One vector is turned by the same rotation once a tick. Each row is the vector after some number of ticks, and that number follows the row.
The counts run from 0 to 436.
[112 121 138 138 172 113  89 101 140 114 125  79 154 117  97 115 107 131
  91 119 161 176  80 132 147 141  90 124 123  72 127  75 134 135  89 127
 131 117 153 118 125 126 103]
263
[ 93 124 181 142 105 101 174  92 109 130 108 170 148  74 101 132 141  72
 128 143 117 135  84 141  99 133 138 149 117 137 167 115 137 162 129 147
 112 147 134 129 157 126 164]
158
[136 100 129 120 165  86  84 107 119 137 140 105 157 132  74 154 118 108
 111 106 113 176  67 183 112 136 139 133  80 126 128 124 128 134 131 114
 154 135 169  93 135 131 160]
239
[147 145 202 104 135 102 140 109 125 116 132 151 176 107 101 132 167 136
 147 156 135 130 100  92 103 102 127 122  84  93 165 102 147 150 150 131
 143 140 186 133 101 112 148]
319
[103 140 166 129 114 117 135 156 148 142 114 133 160 146 116 113 135  97
  97 160 129 117  98 103 131  90 111 126 140  80 201  76 157 145 143 130
 100  96 136 115  77  99 143]
343
[100 140 156 142 125 112 137 141 148 136 112 130 165 151 103 117 136 107
 103 172 115  99  83 117 133  96 108 111 133  85 201  83 153 151 139 124
 118  89 154 124  68 107 122]
342
[144 102 175 105 149 100 122 115 132 147 125 165 141 105  86 127 148 104
 100 125 127 159  94 157 138 115 155 120 108 134 145  68 127 209 151 163
 128 135 138 107 161 109 134]
381
[ 98 120 123 145 133  79 100 101 163 111  99 119 155 116 107 151 133 131
  68 153 127 144 105 170 116 152 130 151 133 136 179 113 152 177 131 165
 137 111 175 124 126 134  88]
164
[108 137 104 136 159  75 101 137 160  99 108 130 145 119 101 159 123 177
  98 156 120 146  97 111 108 121  97 151 103 124 196 131 140 152 113 139
 131 141 195 101 101 115 128]
338
[132 130 167  99 158  92  87  96 122 171 153 101 148 135  82 155 139 120
 109 159 143 162 103 129 125 143 130 131 109 107 145 135  99 143 145 192
 181 125 169 113 117 105 111]
66
[105 125 144 137 135  61 132 135 153 170 130 178 132 122  83 132 122 110
  96 147 123 162 131 145 130 114 139 107 125 124 186 129 143 183 144 174
 153 103 159 108 137  90 142]
369
[122 115 126  98 112 132 147 105 145 139 140 115 119 112  97 154 123 135
 122 172 118 164  92 123  60 123 118 138  55 115 155 121 123 144 108 156
 142 153 179  97 132  92 177]
97
[129 157 137  95 119  95  87 119 144 128 136 112 127 120  76 153 150 128
 105 143 129 127  89 123  84 112 114 130  97 123 140 115  95 147 144 204
 179 145 175  97  99 106 127]
304
[105 108 133 111 121 126 136 115 117 136 121  99 177 115 115 116 100  82
 106 140 133 170  99 167 106 158 112 164  99 111 120  78 166 111 111 111
 101 107 136  95 123 119 202]
9
[105 103 139 109 109 116 152 135 138 121 136 135 144 105 104 130 114 126
  92 135 101 167  93 119 117 101 141 127  76  85 144  94 170 181 128 125
  90 130 150  88 147  76 178]
347
[107 155 171 111  99  64 124 114 139 121 135 118 170  94  91  88 119 136
  99 121 131 156 111  78 131 137 143 135 117  84  93  80 120 147 117 174
 123 139 147  97 127 102 130]
283
[ 97  86 154 109 128  77 121 111 127 101 128 113 111 135 101 126 103 112
 102  98 119 164 134 155 124 121 134 136 103  96 159 101 132 201 116 170
 126 175 166 115 168  96 135]
174
[129 144 207  94 125 118 144 114 106 127 148 111 152 128 105 112 163  90
 148 151 114 113  75  97 106  95 129 127  98  83 142  84 116 144 150 143
 130 146 149 120  90 101 162]
93
[ 88 133 143 149 150  62 148 108 152 125 124 169 140  88 101 117 113 127
  87 159 161 175 145 136 130 131 119 122 117  99 176 117 158 183 121 146
 122  95 160 138 126  99 128]
371
[115 138 138  86 134  94 122 131 117 131 115 158 213 124  99 126 111 105
  86 122 130 120 102 167 116 147 145 160  94 126  97  95 125 139 152 153
 101  94 151  90  98 122 161]
218
[ 84 125 120 135 107  90 125 131 148 154 115  98 159 137 104 101  70 102
  92 144 117 167  78 134 120 149 124 165 125  99 130  88 122  98  81 136
  89 129 122  82 120 114 158]
248
[125 121 155 110 104 138 128 141 164 148 127 125 161 140 116 152 149 103
  88 173 135 146  95 131 100  93 124 124 107  80 197 120 170 136 151 129
 125  80 153 121  89  94 143]
117
[ 98 112 156 160 146 111 145 104 150 121  91 149 170  99 127 132 121 131
 101 150 154 164 114 123 136 151 103 145 134 100 200 108 179 164 100 133
 101 115 163 142 140 126 121]
373
[107 128 144 129 150  94 129  75 134 161 126 133 154 100  88 147 103 146
 121 150 135 182  74 124 103 161 131 136  89 117 138 146  97 124  83 172
 139 150 169 113 163 122 120]
273
[ 98 156 166 112 127 114 163 112 144 160 116 152 166 133 106 130 109 134
 126 187 136 102 107  82 104 133 108 130 102  94 167 110 110 126  99 184
 126 122 171 134 103 100 112]
308
[113 121 188 101 139 140 136 101 131 128 111 139 172 119 123 133 124  75
 105 129 186 119 137 168 126 132 106 131 121  86 161  79 152 163 131 166
 124  90 153 155 121 126 111]
406
[ 89 135 115 119 173 107 118 114 129 128 133 110 140 133 109 165 113 157
  98 182 120 128  79 121 103 127 100 164  80  99 174 138 100 138 109 158
 114 128 180 120  87 100 106]
100
[103 116 144 103 106 120 106 137 118 122 125  72 179 167 100 153 127 139
  89 114  88 120  96  98 136 122 131 151 110  84 144 120 162 153 140 164
 117 145 181  78 121 102 131]
314
[103 153 166 113  95  79 126 121 137 147 140  99 164 112  88  82 123 117
  89 137 121 146 114  94 133 144 144 124 123  93  87  76 134 145 124 185
 142 123 147  88 122  99 134]
282
[126 137 184 118 114  94 125  98 143 107 114 131 170  94  89 117 121 151
 131 101 135 156  94  80 122 127 125 118  92  91 123 101 125 144  84 169
 127 176 170 114 163 122 125]
285
[125 141 138 121 126  71 102 132 156 126 123 133 126 103  96 145 166 113
  94 172 119 160  73 145  89 101 131 155 117 147 183 116 133 151 168 145
 146 116 142 104  84 112 159]
129
[ 67 144 143 130 103 135 155 125 133 132 109 106 152 123 115 129 103 113
 121 152 145 117 120  82 102 131  67 129 117  72 174 107 137 123  86 173
 125 130 172 118 110  98 147]
310
[106 122 116 105 126 117 141 101 138 137 146 109 125 131  98 156 117 146
 101 186 108 151  86 138  69 136 127 139  55 107 151 126 116 148 104 148
 133 147 183 109 121  88 146]
98
[120 130 171 110 107 104 113 116 136 119  87 150 159 135  95 144 140  75
 133  99 129  91 101 172  85 112 127 124 124 140 173 100 112 148 134 185
 156 154 159 120 119 150 139]
191
[106 133 128 146 128  85 101 112 123 106 118 129 187 113  69 122 114 118
  93  68 116 131  56 157 136 114 140 111  98  97 112 116 116 139 115 136
 127 123 166 101 142 126 113]
252
[ 77 134 136 114  85 120 116 122 129 108 119  44 131 121 102 117 115 109
  96 132 120 127  83 110 100 139  99 154 116  97 113  80 119 123  99 174
 130 162 146  88 113 106 144]
74
[104 105 142 119 142 129 133  96 135 115 101 117 157 158 125 147  98  99
 131 155 141 127  86 186  72 150 107 162  84 107 183 104 116 108  88 120
 109 134 167 153 105 142 136]
212
[ 85  89 154 155 132 115 114 121 120 118 106  79 134 144 118 118 128  83
  95 130 124 147  98 141 154 129 102 134 163 100 188  69 180 173 122 125
 117 133 139 115 133 124 135]
376
[137 102 176 107 123  97  81 130 145 117 115 118 151 114 113 136 156 103
  80 106 125 169  90 150 134 107 147 158 134 114 156  78 155 184 164 151
 110 138 117  96 131 123 139]
379
